In the rows, zero is written as 128.
One turn moves each row of this set onto another row. After a few examples, where does it send each row asked below?
Geb: [119 131 123 134 136 119  94 115 164 126 124 129]
risa: [ 96 115 133 112 115 128 129 123 136 111 137 115]
Rede: [112 159 119 120 119 155  89 115 144 111 145  92]
Meral: [136 146 116 128 121 141  84 115 163 108 132 116]
Pif: [118 128 125 133 132 119  94 115 163 120 123 134]
Fomod: [119 136 123 134 133 121  89 115 158 122 117 132]
zov: [135 146 113 128 120 134  88 118 168 106 143 112]
tado: [117 159 122 125 117 152  90 105 143 112 144  90]
nugiv: [135 149 113 126 120 138  84 118 162 105 134 115]
nemod: [133 146 116 122 120 136  82 116 167 105 133 113]
depi: [113 130 135 101 114 138 130 137 139 115 138  95]
til: [ 93 163 139 124 119 135 100 114 125 123 142  97]
vop: [ 92 114 129 114 119 126 127 126 146 109 132 117]
Zez: [101 148 143 130 135 109 106 122 141 139 127 116]
lilot: [122 136 128 134 132 119  91 114 156 124 117 132]
vam: [104 130 137 107 117 132 136 135 145 117 135  94]
Vev: [113 157 119 120 120 152  93 118 150 114 152  87]
fefib: [ 87 158 135 127 122 129 104 113 130 124 150  97]
vid: [112 158 121 115 116 152  88 114 149 107 146  90]
Kez: [119 110 123 107 120 143 122 129 155 110 131 111]
Tar: [118 133 128 129 132 116  89 114 162 122 117 130]
git: [138 148 118 129 121 139  85 108 160 109 132 110]
lasit: [113 116 119 106 120 145 121 133 159 106 132 104]
Rutim: [ 89 160 140 123 118 129 106 116 127 120 149  99]
libib: [116 126 124 110 102 133 123 126 143  94 148 110]
Fop: [110 154 121 117 118 157  94 116 149 110 151  89]
gumu: [116 159 121 121 115 155  89 113 144 109 146  93]
Kimez: [ 98 163 139 128 121 132 100 107 126 125 140  95]
dufat: [ 99 145 146 127 136 113 107 124 140 138 123 117]
gisiz: [ 90 163 136 125 120 132  99 114 125 122 142  99]
Gubi: [122 127 130 110 113 116 125 141 154 103 131 117]
fira: [ 97 116 131 117 116 121 132 123 147 110 133 115]
Nipop: [105 130 124 110 103 131 124 129 144  92 148 107]
pugan: [109 132 125 111 103 130 130 127 147  96 149 101]
Ditak: [ 96 149 145 125 133 111 101 118 139 135 121 116]
Fizi: [138 146 116 124 119 137  89 121 167 104 139 113]
suvu: [114 116 119 110 117 143 125 127 162 104 135 103]
bel: [105 149 144 133 134 116 101 111 136 136 120 115]
noluz: [100 150 141 129 134 115 101 120 136 136 120 118]
Ripot: [125 138 128 137 131 120  91 106 156 124 119 127]
tif: [ 99 148 144 131 132 116 102 117 134 136 121 118]
kade: [124 125 130 113 114 117 130 136 159 107 130 113]
Ravo: [124 124 135 110 113 116 128 137 145 110 131 118]
Reden: [105 133 136 103 117 132 130 143 143 115 133  96]
Kugop: [ 89 162 138 119 119 131  98 113 129 121 142  95]

Rutim moves to Fizi
vop moves to Nipop
pugan moves to kade
Where do these go?
nemod moves to Ditak
Ravo moves to depi
noluz moves to Rede
gumu moves to lilot
zov moves to Zez
bel moves to tado

One turn moves each row of this set onto another row. After a few examples, where does it send each row asked below?
Ras: [137 115 110 125 139 114 118 130 137 138 153 136 125 125 117 125 129 130
 151 134 142 120 120 142 126 126 142 112 134 143 142 126 166]
zaf: [149 124 129 132 126 144 137 134 119 117 101 159 126 117 140 114 118 134
 126 111 134 125 126 135 132 120 120 143 121 135 109 140 138]
vogar: [126 154 137 134 111 135 120 139 122 119 103  86 128 123 125 149 135 130
 124 140 129 135 110 116 121 127 117 137 127 130 125 131 123]
fim: [117 134 127 129 143 171 140 128 138 117 105 121 116 123 141 118 116 143
 130 127 143 120 135 118 148 106 122 141 121 130 134 131 130]
mupo: [121 159 141 134 130 136 117 133 122 120 111  87 127 126 124 160 136 139
 124 139 122 132 112 123 129 127 122 130 130 133 121 125 125]
rubon: [117 118 122 132 138 122 130 124 159 133 140 140 133 147 115 117 124 138
 151 127 125 132 141 129 108 142 138 105 138 132 150 115 140]
gola: [124 129 123 136 132 174 132 130 147 116 103 120 119 132 139 111 116 134
 140 125 143 127 129 119 141 104 116 138 119 128 133 132 119]
ramu: [123 158 135 136 125 133 119 139 124 130 107  92 132 125 115 154 137 139
 127 137 121 133 107 116 127 121 112 130 127 150 122 134 121]
pifo: [116 128 128 120 121 117 122 123 141 131 133 135 126 116 104 138 136 122
 134 133 117 125 141 124 110 157 129 111 137 118 156 119 149]
Kazad: [119 121 123 129 136 126 125 118 149 133 148 141 128 135 111 119 130 134
 160 128 117 132 143 129 114 142 135 102 144 134 150 116 146]
Leg: [107 120 121 137 145 129 119 126 153 133 147 132 123 108 113 111 137 124
 148 129 126 123 139 123 126 126 127 116 144 136 170 115 139]
Gosin: [150 141 128 138 130 147 132 127 104 141 122 152 132 139 144 126 132 141
 132 125 133 130 118 124 121 120 124 113 137 149 106 136 118]
donu: [123 120 108 130 127 123 119 135 149 120 141 142 113 106 105 123 128 124
 128 131 126 119 137 111 126 141 134 123 136 123 158 121 158]
Kilu: [127 151 146 141 124 130 136 131 134 111 127 125 149 151 137 127 147 142
 131 131 113 142 119 121 111 136 123 138 141 145 114 131 111]
piris: [118 134 140 128 148 144 122 144 146 114 108  99 135 122 127 130 139 123
 139 131 128 123 119 156 149 112 109 151 126 142 126 134 128]
beb: [120 135 136 135 142 141 121 143 147 118 100  99 134 117 117 128 129 130
 144 122 122 129 115 144 145 105 104 148 119 152 126 136 129]
zufar: [116 124 129 117 135 112 119 130 127 142 143 124 127 103 109 130 147 114
 147 140 128 121 136 140 126 133 127 115 141 139 160 122 154]
ladu: [135 116 110 120 130 117 122 131 134 133 154 141 121 117 110 123 133 129
 154 134 131 121 129 136 126 135 137 115 141 140 145 129 170]
Rel: [129 130 134 133 136 143 117 147 134 119 107  92 131 120 129 126 135 119
 150 132 134 129 113 153 145 101 110 146 125 142 124 133 126]
kizi: [156 136 127 135 122 147 124 130 104 134 127 137 132 143 149 126 136 131
 144 133 141 133 112 138 123 115 127 118 138 140 104 136 121]
dobev: [102 122 120 138 142 128 122 124 158 134 142 136 131 118 117 116 135 127
 142 131 132 122 136 117 124 117 128 118 134 130 174 112 128]
gitu: [147 125 127 137 128 142 133 138 120 103 111 154 123 116 148 120 123 138
 123 115 132 124 126 136 135 122 128 150 131 120 110 133 139]
Tolef: [150 142 123 132 133 152 130 129 108 132 135 148 131 148 147 134 139 140
 132 138 136 126 118 130 130 119 131 118 140 141 104 136 121]
let: [126 120 111 132 124 110 118 135 148 118 137 141 119 106 110 128 126 125
 120 130 135 119 128 112 123 132 140 131 125 122 157 120 158]
kip: [125 132 125 130 139 169 132 128 141 123  94 126 116 119 128 122 108 140
 132 118 137 121 129 121 147 106 114 135 112 135 129 135 132]
saniz: [132 150 141 147 122 126 130 138 129 124 118 131 147 142 129 129 145 138
 126 126 111 141 115 118 109 135 114 131 140 152 113 134 106]
Ril: [115 127 124 119 117 107 127 130 135 135 123 131 128 120 109 146 129 130
 129 134 127 123 137 127 106 153 133 114 133 113 154 118 150]
bosi: [115 120 128 120 138 105 121 135 126 147 139 127 137 111 114 134 146 117
 151 140 133 119 132 152 125 120 127 116 138 136 159 119 145]
Ruk: [151 126 126 133 110 144 134 138 118 106 103 145 121 120 144 117 119 130
 125 120 139 130 124 125 127 121 127 147 122 119 112 136 138]
vasig: [130 146 142 145 118 139 131 134 137 118 119 120 145 155 137 120 143 131
 136 132 120 145 120 119 108 131 118 129 139 141 118 129  99]

gola moves to Rel
gitu moves to fim
Leg moves to zufar
Where do these go?
kip moves to beb
Ril moves to rubon

